In the rows, 128 means zero.
The rows of M fall into several groups, and each row is roughly a mix of its group's hidden directions.
M (82 x 11):
[[123  69 139 144 133 148 132  90 180  95 154]
 [119  98  98  94 118 174 120 117  70  92 131]
 [120 137 159 132 177 145  99 157 146 146  65]
 [145 101 166  88 136 176 141 152  83  98 126]
 [ 98 128 102 125 155 160 105  64 102 125 166]
 [101  74 145  73  94 134 129 145 128 127 169]
 [111 131 128 122 128 202 146  89 128 143 175]
 [142 150 127 111 152 137  55  83 112  99 123]
 [121  81 126 114 168  85 112 138 142 125 189]
 [116 168  87 154  79 119 181 153 121 117 130]
 [ 98 141  94 127 107 199 151 106 142 154 152]
 [111 144 163  92 191 108 133 156 160 156 127]
 [124 215 156 124 121 110 128  93 126 138 128]
 [ 98 167 127  99 173 112 157 121 173 168 141]
 [119 142 123 122  88 156 178 165 187 133 126]
 [137 117 162 129 174 159  88 100 117 184 128]
 [148  90 137  89  89 175 151 161 109  96 122]
 [ 75 153 107 124  87 108 142 102 118 145 182]
 [142 112 160 129 156 141  86 123 159 195 106]
 [116 106  92 129 142  81  76  81 124 100 134]
 [182 130 102  95 175  92 100 155 107 128 130]
 [166 162  64 109 118 105 119 123  83 123 146]
 [107  91 127  82  62 137 156 125 150 145 144]
 [107  83 157  68 131 124 142 163 161 151 135]
 [157  92 164 149 154 125 100 179 101 105  98]
 [150  99  94 155 187 138  81 148 122 107 109]
 [148  72 121 174 141 135 124 175  93 101 125]
 [111 115 107 114 136 176 120  76  84 109 168]
 [177  80 161 137 113 114  89  98 149 153 146]
 [161  92 188 114 151  97 101 117 161 110 142]
 [125 158 116 150 150 132 105 180  80 148  82]
 [102 144 174 110 153 146 116 113 186 148  85]
 [137 126 147 118  92 129 167 171 197 120 122]
 [169 106 168 152 131 100  93 101 160 170 141]
 [139 173  92 127 103 140 111  58 145 130 105]
 [113  78 118 116  55 140 159 136 123 127 154]
 [142 175 120  74 165  93 100 139 127 160 114]
 [117 138  81 140 117  97 128 111  64  83 137]
 [100 175 159 124  70 142 166 123 118 153 107]
 [156 112 174 105 128 166 155 144  75  96 145]
 [ 96 138 192 141 121 154 144 150 144 151  78]
 [122 135 151 169 131 166 126 166 107 133  62]
 [127 123 135 151 142 182 111  98 171 110  73]
 [115  93  98 171 174 124  90 167 101 119 137]
 [138  80 150 150 139 121 160 198 130 136 105]
 [127 106 165 109 171 166  92 109 162 170 126]
 [127 100 111 122 140 115  68 129 153 173  79]
 [107 165 134 146 136 101 149 139 207 145 129]
 [113 177 128  89 180 119 108  94 163 148 129]
 [103 182 129 164 172 129 129 101 121 176 142]
 [164 100 176 111 156 111 100 153  83 121  98]
 [130 113  63 134 179 147  94  93 138 116 135]
 [141 122  93 157  52 146 138  96 110 112 122]
 [ 69 107 180 124 131 105 141 139 156 153 162]
 [157 127 185 155 113 114 134 177 108 123  83]
 [ 86 178 125 148  79 163 143 104 122 142 100]
 [133 159  94 127 150  99 103 175  69 149 125]
 [115  85 131 168 100 169 146  90 157  92 138]
 [123 141 184  63  90 124  98 113 129 128 126]
 [104 119  84 181 158 141  89 156  93 123 119]
 [150 197 158 128 130 119  95  94 126 125  88]
 [113 113  93 152  93 156 135  68 149  98 158]
 [ 76 168 104 136 159 143  83 112 147 151 101]
 [109 161 129 153 143  93 145  85 159 104 182]
 [117 178 172  84  83 115 137 104 146 150 121]
 [124 139  70 149  98  84 118 151 100 132  84]
 [143 129 143 111  88 172 183 177 113 112 123]
 [133 193  92 161 160 124 136  87 145 140 111]
 [137 168  92 116 146 139  90  62 149 127 109]
 [122 154 199  85  88 115 110 128 109 123 137]
 [129 135  87 196 113 127 186 138 121 135 132]
 [159 164 139 173 182 119  99 134 109 112  93]
 [140 109 190 109 160 158 119 117 178 149 147]
 [104 143 142 131 182 162 103  95 147 182 136]
 [100  72  90 133 140 137 149 149 119 123 187]
 [115 144 142 139 127 179 120  90 174 123  72]
 [ 89 129 106 125 167 135  89  79 172 150 139]
 [ 82 162 114 110 145 190 162 151 142 144 116]
 [ 95 163 107 101 167  86  91 145 118 165 146]
 [159 153 165 114 100 124 116 121 150 140  55]
 [166  91  73 142 150 136 103 102 133  85 148]
 [116 182 112 145 109 172 119 109 123 135  67]]
Here is one row from each group, named. Which group is each of the other rows in?
[111  95 160 110 178 120 106 114 192 130 136] => (124)
[126 174 159  73 106 124 105  86 154 143 107] => (83)
[158 109 143 126 106  79 139 132 104  60 147] => (61)

[131 128  94 170  89 130 194 135 148 151 108] => (83)
[146 111 185 139  83 118 146 177 108 125 100] => (83)
[114 133  65 169 148 131  90 148  83 123 130] => (124)
[122  84 130 117 113 101 149 104 147 112 202] => (124)
[127  50 102  87 110 152 111 128 151 125 122] => (83)
[100 111 100 106  69 141 143  98 120 125 182] => (83)
[139  93 117 124  94  93 116  98 177  86 159] => (61)
[167 140  85  94 160  83 103 145  98 131 153] => (124)
[120 167 137 165 162  59 119 113 155 139 134] => (61)
